Some points, each followed by its number:
-0.49;-0.77;0.39;0.58;0.62;1.42;0.28;-0.25;-0.04;0.60;-0.01;-0.91;-1.73;-1.83;-0.69;-0.20;0.64;0.95;1.09;0.18;1.57;-0.87;-2.19;1.08 0
-2.36;1.34;0.55;-0.72;-0.86;0.44;0.75;0.82;1.53;-0.03;-0.52;0.09;0.66;-0.10;-1.08;-1.58;-1.41;-0.55;-0.37;0.50;0.84;1.32;0.31;1.52 1
-0.21;0.50;0.90;1.03;0.12;1.66;-1.02;-2.23;1.13;0.41;-0.49;-0.91;0.33;0.54;0.54;1.73;0.25;-0.24;-0.01;0.80;-0.35;-0.80;-1.53;-1.93 2
-0.48;-0.85;0.33;0.69;0.70;1.31;0.33;-0.20;0.03;0.63;0.03;-0.94;-1.73;-1.68;-0.63;-0.24;0.53;0.98;1.21;0.28;1.66;-0.87;-2.20;0.98 3
-1.47;-1.37;-0.62;-0.36;0.36;0.75;1.16;0.29;1.49;-1.14;-2.41;1.25;0.61;-0.69;-0.94;0.43;0.78;0.74;1.45;0.14;-0.57;0.05;0.98;-0.08 4
-0.70;-2.30;1.26;0.58;-0.72;-1.15;0.29;0.98;0.60;1.42;-0.01;-0.25;-0.19;0.73;-0.07;-1.06;-1.62;-1.55;-0.78;-0.10;0.32;0.98;1.47;0.21 5
0.81;0.61;-0.90;-0.69;0.67;1.13;-2.51;-0.96;1.61;-0.03;1.15;0.89;0.35;-0.39;-0.73;-1.58;-1.48;-0.82;-0.03;0.84;-0.14;-0.40;0.37;1.49 6
-0.82;-1.45;-1.61;-0.64;-0.29;0.30;0.89;1.36;0.04;1.48;-0.94;-2.36;1.10;0.51;-0.63;-0.86;0.62;0.77;0.60;1.62;0.04;-0.32;0.22;0.71 7
0.56;0.67;1.40;0.14;-0.43;-0.15;0.78;0.17;-0.93;-1.62;-1.43;-0.59;-0.27;0.21;0.81;1.03;0.39;1.72;-0.82;-2.33;0.88;0.74;-0.39;-0.89 8
0.52;-0.14;-0.63;-1.57;-1.49;-0.98;0.00;0.81;-0.10;-0.68;0.16;1.47;0.42;0.49;0.33;-0.79;-0.37;0.83;1.02;-2.39;-1.01;1.72;0.39;1.07 9
1.84;-0.76;-2.48;1.13;0.63;-0.66;-0.75;0.55;0.31;0.40;1.54;0.21;-0.43;-0.16;0.65;0.17;-0.71;-1.37;-1.66;-0.60;-0.48;0.42;1.02;0.91 10
0.05;0.49;1.11;0.96;0.25;1.90;-0.85;-2.21;1.09;0.14;-0.41;-0.26;0.22;0.23;0.32;1.88;0.47;-0.43;-0.43;0.35;-0.39;-0.87;-1.82;-1.71 11
0.98;0.61;0.58;-1.04;-0.76;0.63;1.38;-2.62;-1.09;1.65;0.18;1.07;0.67;0.34;-0.54;-0.75;-1.54;-1.49;-1.05;-0.05;0.57;-0.02;-0.30;-0.19 12
0.73;1.86;0.02;-0.34;0.05;0.39;0.20;-0.82;-1.70;-1.51;-0.58;-0.18;0.43;0.83;0.88;0.46;1.59;-1.11;-2.48;1.14;0.25;-0.56;-0.57;0.39 13
0.83;1.35;-2.35;-0.92;1.48;0.00;1.21;0.91;0.22;-0.51;-0.60;-1.45;-1.62;-1.04;-0.07;0.84;0.17;-0.31;0.07;1.51;0.33;0.64;0.66;-0.96 14
0.05;-0.30;0.10;1.56;0.54;0.53;0.47;-0.68;-0.71;0.49;1.15;-2.38;-1.03;1.53;0.14;1.18;1.09;0.53;-0.39;-0.63;-1.80;-1.46;-0.82;-0.02 15
0.88;1.12;0.16;1.72;-0.96;-2.39;1.12;0.49;-0.46;-1.03;0.37;0.46;0.41;1.48;0.02;-0.32;0.24;0.73;0.05;-1.03;-1.76;-1.35;-0.37;-0.53 16
-0.29;0.58;0.89;1.17;0.27;1.67;-0.89;-2.28;1.16;0.56;-0.67;-0.98;0.10;0.57;0.46;1.65;0.32;-0.23;-0.06;0.88;0.04;-0.95;-1.57;-1.61 17
0.17;-0.77;-1.56;-1.58;-0.50;-0.27;0.95;1.10;0.94;-0.23;1.63;-0.83;-2.47;1.03;0.88;-0.59;-0.86;0.48;0.48;0.46;1.51;0.40;-0.21;-0.26 18
-0.46;-1.41;-1.59;-0.95;0.03;0.74;0.10;-0.33;0.02;1.35;0.60;0.65;0.28;-0.95;-0.69;0.76;1.50;-2.24;-1.01;1.62;0.05;1.20;1.10;0.26 19
0.26;1.26;0.92;0.41;-0.45;-0.71;-1.55;-1.34;-1.04;-0.18;0.81;-0.06;-0.53;0.04;1.53;0.70;0.90;0.48;-0.84;-0.58;0.47;1.32;-2.24;-1.15 20
-0.77;0.14;0.64;0.14;-0.57;-0.09;1.67;0.80;0.70;0.14;-1.03;-0.45;0.57;1.01;-2.51;-0.92;1.85;0.27;0.98;0.95;0.29;-0.26;-0.41;-1.98 21
0.29;1.56;0.48;0.58;0.72;-0.94;-0.29;0.86;0.91;-2.32;-0.85;1.69;0.02;0.81;0.63;0.43;-0.12;-0.53;-1.59;-1.49;-1.08;0.07;1.27;0.00 22
-2.46;1.50;0.47;-0.51;-0.65;0.15;0.50;0.73;1.51;0.02;-0.48;0.13;0.79;-0.17;-1.25;-1.69;-1.31;-0.61;-0.43;0.40;0.73;1.25;0.28;1.51 23
-1.69;-0.73;-0.01;0.90;-0.09;-0.75;0.13;1.78;0.45;0.43;0.45;-0.78;-0.70;0.48;1.27;-2.31;-0.62;1.84;0.35;1.15;0.76;0.73;0.04;-0.56 24
-1.53;-1.71;-0.76;-0.14;0.89;-0.20;-0.26;0.17;1.72;0.30;0.65;0.36;-0.66;-0.87;0.52;1.48;-2.22;-1.07;1.45;0.00;0.47;0.68;0.77;-0.76 25
1.20;1.05;0.36;-0.31;-0.71;-1.66;-1.50;-0.76;-0.25;0.71;-0.06;-0.45;0.16;1.63;0.52;0.69;0.63;-0.65;-0.67;0.67;1.16;-2.38;-0.76;1.50 26
1.52;0.70;0.59;0.58;-0.75;-0.84;1.00;1.29;-2.41;-0.80;1.45;0.24;1.32;0.58;0.52;-0.23;-0.54;-1.02;-1.70;-0.79;0.00;0.64;0.33;-0.57 27
1.06;1.24;0.51;1.66;-1.24;-1.91;1.27;0.63;-0.58;-0.69;0.64;1.12;0.08;1.41;0.07;-0.08;0.23;0.91;-0.08;-1.16;-1.80;-1.08;-0.59;-0.26 28
0.18;0.89;-0.01;-0.95;-1.54;-1.57;-0.38;-0.13;0.26;0.65;1.08;0.23;1.60;-1.03;-2.39;1.17;0.86;-0.34;-0.94;0.38;0.52;0.59;1.72;-0.01 29
0.26;1.91;-1.01;-2.47;1.19;0.58;-0.54;-0.70;0.29;0.50;0.52;1.67;0.05;-0.61;-0.03;0.89;0.26;-0.74;-1.69;-1.60;-0.73;-0.22;0.58;0.73 30
-1.52;-1.46;-0.94;-0.02;0.80;-0.21;-0.37;0.31;1.53;0.44;0.64;0.43;-0.95;-0.74;0.65;1.30;-2.25;-0.82;1.68;0.16;0.99;0.97;0.54;-0.46 31
-0.29;0.65;1.05;1.26;0.18;1.43;-0.91;-2.08;1.28;0.69;-0.59;-0.88;0.32;0.69;0.52;1.70;0.42;-0.32;0.11;0.71;-0.22;-1.01;-1.40;-1.88 32
1.25;1.03;0.40;-0.31;-0.61;-1.75;-1.51;-0.77;-0.12;0.58;0.01;-0.57;0.09;1.51;0.42;0.65;0.61;-0.65;-0.62;0.78;1.11;-2.42;-0.79;1.51 33
0.24;-0.39;-0.03;0.87;0.05;-1.14;-1.55;-1.42;-0.79;-0.63;0.34;0.86;1.06;-0.04;1.72;-0.86;-2.24;1.34;0.60;-0.62;-1.05;0.56;0.80;0.43 34
0.67;1.77;0.12;-0.42;-0.05;0.63;0.05;-0.75;-1.67;-1.66;-0.60;-0.25;0.29;0.73;1.10;0.27;1.79;-0.75;-2.36;1.17;0.51;-0.48;-0.66;0.23 35
-1.44;-1.35;-0.66;-0.34;0.34;0.69;1.17;0.36;1.55;-1.07;-2.39;1.16;0.55;-0.77;-0.91;0.58;0.85;0.73;1.56;0.13;-0.51;0.06;0.90;-0.14 36
New points follow, each followed by the numbers of its three nearest points above, nearest first.
0.74;0.90;0.21;-0.83;-0.69;0.64;1.48;-2.40;-1.15;1.65;0.17;1.36;0.80;0.35;-0.42;-0.56;-1.60;-1.59;-1.03;0.10;0.84;0.26;-0.19;0.01 12 30 27
0.06;1.76;-1.11;-2.45;1.27;0.49;-0.43;-0.61;0.36;0.67;0.71;1.67;0.13;-0.73;0.05;0.69;0.24;-0.83;-1.59;-1.64;-0.96;-0.18;0.60;0.71 30 6 22
0.13;-0.75;-1.62;-1.63;-0.68;-0.50;0.47;0.96;0.98;-0.05;1.62;-0.94;-2.59;1.09;0.68;-0.55;-0.62;0.66;0.55;0.56;1.44;0.27;-0.27;-0.12 18 24 31
-0.81;-0.05;0.82;-0.05;-0.65;-0.11;1.78;0.92;0.65;0.27;-0.89;-0.89;0.89;0.85;-2.26;-0.78;2.02;0.44;0.99;0.89;0.49;-0.62;-0.38;-1.64 21 7 36
1.51;0.84;-0.75;-0.79;0.44;0.48;0.74;1.98;-0.14;-0.71;-0.03;0.88;0.16;-1.16;-1.74;-1.50;-0.31;-0.35;0.43;1.17;1.07;0.26;2.01;-1.19 14 21 29
0.44;-0.15;-0.59;-1.59;-1.53;-1.01;0.16;0.93;-0.12;-0.62;0.12;1.53;0.56;0.51;0.37;-0.77;-0.38;0.78;1.09;-2.32;-1.03;1.70;0.36;0.95 9 34 28
1.47;0.92;-0.71;-0.97;0.36;0.46;0.69;1.95;-0.05;-0.73;-0.01;0.80;-0.03;-1.11;-1.77;-1.69;-0.38;-0.20;0.35;0.84;1.10;0.33;2.09;-1.12 14 29 21
-0.43;-1.34;-1.63;-0.94;-0.01;0.65;0.01;-0.29;-0.02;1.37;0.54;0.66;0.36;-1.04;-0.60;0.74;1.46;-2.25;-0.99;1.69;0.00;1.30;0.99;0.25 19 29 10
1.56;0.78;0.61;0.37;-0.84;-0.48;0.44;1.31;-2.45;-1.21;1.47;0.12;1.24;0.78;0.22;-0.10;-0.27;-1.37;-1.48;-0.77;-0.13;0.91;0.01;-0.49 27 13 28
-0.36;-1.39;-1.75;-0.97;-0.03;0.66;-0.01;-0.16;-0.09;1.39;0.51;0.58;0.35;-0.84;-0.63;0.68;1.40;-2.25;-1.12;1.57;0.13;1.26;1.12;0.42 19 29 10
0.24;1.31;0.88;0.47;-0.24;-0.68;-1.41;-1.53;-1.05;-0.13;0.91;-0.07;-0.52;0.03;1.58;0.69;0.88;0.49;-1.01;-0.52;0.45;1.22;-2.22;-1.09 20 11 8
1.61;0.53;0.64;0.58;-0.98;-0.69;0.76;1.24;-2.31;-1.04;1.82;-0.17;0.60;0.72;0.35;-0.23;-0.19;-1.08;-1.77;-0.88;-0.26;0.82;0.18;-0.42 27 28 16
0.69;0.17;-0.69;-1.29;-1.43;-1.14;0.14;0.90;-0.07;-0.48;0.36;1.45;0.64;0.40;0.63;-0.58;-0.63;0.89;1.38;-2.33;-0.76;1.54;0.39;1.25 9 34 28
-0.78;-1.46;-1.63;-0.64;-0.28;0.35;0.88;1.29;0.07;1.42;-1.04;-2.45;1.15;0.50;-0.68;-0.77;0.73;0.77;0.57;1.51;0.00;-0.37;0.14;0.63 7 21 24
-0.91;-2.44;1.25;0.70;-0.68;-1.12;0.50;0.75;0.40;1.47;0.06;-0.48;-0.03;0.69;0.05;-0.93;-1.54;-1.48;-0.62;-0.32;0.28;0.95;1.48;-0.01 5 25 24
-0.86;-2.43;1.32;0.60;-0.64;-1.11;0.56;0.90;0.44;1.47;0.17;-0.41;-0.07;0.67;0.04;-0.92;-1.44;-1.52;-0.67;-0.31;0.18;1.02;1.47;-0.05 5 25 24
-1.57;-0.84;-0.02;0.75;-0.01;-0.61;0.21;1.88;0.42;0.49;0.41;-0.85;-0.74;0.52;1.02;-2.47;-0.80;1.84;0.11;1.15;0.76;0.36;-0.03;-0.82 24 18 7
-0.33;0.17;0.94;-0.02;-0.70;-1.42;-1.32;-0.32;-0.57;0.18;0.85;1.21;0.00;1.50;-0.88;-2.29;1.46;0.72;-0.48;-0.92;0.30;0.66;1.00;1.37 9 29 28
0.50;-0.12;-0.94;0.01;1.20;0.63;1.70;0.16;-0.51;0.15;0.85;0.10;-1.47;-1.56;-1.10;-0.40;0.21;0.05;0.64;1.04;0.10;1.88;-0.85;-2.33 14 3 0
0.72;0.58;-1.04;-0.69;0.75;1.24;-2.52;-0.77;1.62;-0.06;1.26;0.88;0.33;-0.46;-0.74;-1.52;-1.36;-0.84;-0.06;0.78;-0.22;-0.44;0.29;1.53 6 30 10
-0.96;-2.28;1.32;0.91;-0.75;-1.14;0.48;0.67;0.68;1.71;0.15;-0.53;-0.26;0.70;0.14;-0.84;-1.26;-1.37;-0.64;-0.48;0.18;0.92;1.54;0.05 5 24 25
0.25;1.18;0.90;0.31;-0.29;-0.68;-1.57;-1.35;-0.99;-0.06;0.87;-0.25;-0.38;-0.22;1.66;0.88;1.00;0.56;-0.90;-0.71;0.37;1.17;-2.23;-1.01 20 8 11
0.07;-0.29;0.10;1.54;0.56;0.49;0.51;-0.72;-0.73;0.49;1.18;-2.43;-1.00;1.50;0.13;1.20;1.04;0.57;-0.43;-0.59;-1.73;-1.55;-0.68;-0.10 15 32 17
0.30;-0.05;-0.60;-1.64;-1.39;-1.13;0.05;0.92;-0.23;-0.50;0.12;1.41;0.63;0.46;0.35;-0.96;-0.35;0.77;1.11;-2.35;-0.97;1.67;0.42;1.06 9 34 28
-1.57;-0.83;-0.08;0.80;0.05;-0.57;0.23;1.71;0.49;0.48;0.32;-0.91;-0.69;0.53;1.18;-2.44;-0.77;1.92;0.15;1.12;0.80;0.52;-0.17;-0.67 24 18 7
0.29;-0.33;-0.03;0.80;0.04;-1.07;-1.62;-1.45;-0.81;-0.51;0.32;0.93;1.05;-0.05;1.58;-0.92;-2.16;1.53;0.67;-0.55;-1.06;0.65;0.93;0.27 34 9 6
